(in the rows, 128 means zero)
Each named move below is a turn or a mirror, shown by a few rows before and after it. Which moves, in which order, take the first row of each later pair to the second? The first pair is answered.
X:
[150 144 119 135  91 136 122  92 127 144 125]  ->  [130 139 136 105  98 117 138  92 105 138 140]
[148 135 117 138 111 117 114 110 102 130 105]  ->  [139 138 129 121 111 109 123 110  90 135 115]
[126 116 140 175 156 150 123 180 161 125 141]  ->  [109 115 161 135 167 128 140 182 133 121 159]
[189 114 134 155 102 125 107 108 135 127 116]  ->  [158 113 166 105 113  91 128 115  96 120 141]
A:
[ 96 105 174  87 144 145 122  98 159 128 132]  ->  [ 93 104 170  92 132 158 124 115 157 112 147]
[106 106 177 124 144 129 117 125 165 148 135]  ->  [ 95 110 180 117 139 131 125 136 151 138 152]
[174 131 113 159  95 153 116 132 156 104 118]  ->  [153 145 128 106 136  85 141 102 120 149  90]
[135 144 119 121 118 158 133 197  78 126 137]  ->  [185 134 110 158 126 171 110 145 133 162  92]
S:
[156 143 128 132 121 113 131 102 138 140  95]  ->  [135 155 107 130 120 113 140 141 110 126  98]
[176 153  90 140 144 116 114 114 130 122  94]  ->  [170 161  84 140 137 116 117 128 118 117  94]
[102 129 121 153 176 123 137 121 181 154 128]  ->  [ 79 143 105 147 171 119 146 159 157 144 128]
V:
[101 133 109 133 129 151 124 182 117 107 131]  ->  [120 144  87 149 127 137 123 164 121 130  95]
[ 90 119 140 139 112 169 144 205  95  62 186]  ->  [ 76 151  81 162 134 146 147 221  94 105 105]
[174 118  85 172 107 132 119 113 153 123  85]  ->  [183  96 125 160  89 141 114 100 156  96 130]
Pairs:
(2 to 4 moves a pair)
[145 140 102 175 120 169 134 143 158 126 111]  ->  [112 154 102 142 123 145 154 181 110 113 131] | X S X S
[149 157  91 142 132 113 131 106 149 169 108]  ->  [105 136 140 109 128 140 140 148 140 122 193] | V V V
[113 159  96 114 116 104 126 188  87 138 139]  ->  [163 142  90 169  87 148  97 157 134 130 129] | A V S
[144 105 169  89 123 106 139  90 108 112 175]  ->  [133 113 136 121  94 145 129 146 103  78 186] | X A A
[128 123 130 142  85 144 143 142 105  86 171]  ->  [129 104 147 155 136 156 131  99 185 137 134] | S V V S
[ 77  96 157 112 185 144 135 128 141 139 129]  ->  [119  90 141 149 168 163 118 100 175 147 107] | X V V
[158 134 114 175 107 165 123 129 111 103 141]  ->  [153 147 125 134 112 125 141 123  65 106 152] | A S V A
[200 143 111 166 100 123  98  70 144 152 132]  ->  [179 174  76 145  92  93 119 108  84 142 122] | S V A
[152 124 177  91 118 165 126 114 118  99 177]  ->  [160 149  96 150 133 181 111 126 161 140  88] | V V A V
[128 132 103 181 132 161 105 145 149 130 107]  ->  [151 118 132 172 129 148  99  97 162 135 122] | V X S X
[133 121 124 136 113 126 145  91 156 130 125]  ->  [130 134 113 130 110 112 151  97 130 129 110] | S A A V
[ 89 140 107 162 142 148 133 164 144 122  91]  ->  [113 123 133 159 107 169 125 156 137  84 146] | V X A
[126 105 189  97 157 114 139  85 143 141 137]  ->  [120 109 158 149 129 185 119 148 176 102 151] | V S A
[149 120 135 135 131 118 131 104 134 131 121]  ->  [114 127 121 144 139 134 130 148 140 125 122] | V V V X
[144 133 166  75 117 101 173 117  88 117 153]  ->  [165 143 114 137 137 116 153  93 152 166  68] | V V A A
[163 128 127 149 134 123 104  94 156 164 108]  ->  [128 161  87 143 128 108 121 152 110 156  95] | S A A
[133 114 161 151 166 152 106  94 207 178 125]  ->  [146 158  91 172 152 121 115 105 162 193  65] | S V S
[ 96 108 111 147 144 181 112 166 165 122 127]  ->  [115  95 135 133 163 162 112 112 184 150 119] | A S A S
[ 73 152  80 136 126 117 120 215 121 125 114]  ->  [180 101 163 109  80  98 109  79 123 105 177] | V V V X
[ 91 119 131 122 127 133 121 188 113 117 133]  ->  [140 113 142 106 134  82 124 104 110 155  99] | V V X S
[126 128 116  91 110  79 131 156  45 126 143]  ->  [174  84 148 155  99 161  85 111 160 115 169] | S V S A
[ 67 127 124 105 136 125 140 190  85  99 155]  ->  [109  86 187 103 128 146 123 126 139  96 194] | A X A X
[126 158 103  98 158 107 139 136  90 148  91]  ->  [165 140 135  92 138  97 135  89  92 143 113] | X V X
[137 122 128 147 179  99 120 150 158 165  86]  ->  [ 97 119 147 125 171 112 129 200 126 123 139] | A S V S
[119 173  70 125 150  73 152 163  83 160  80]  ->  [165 117 179  92 103  99 144 106  93  98 206] | V V V
[160 115 157 124 120 112 115  78 147 150 120]  ->  [ 93 136 115 140 119 151 119 189 135 116 135] | A A V V
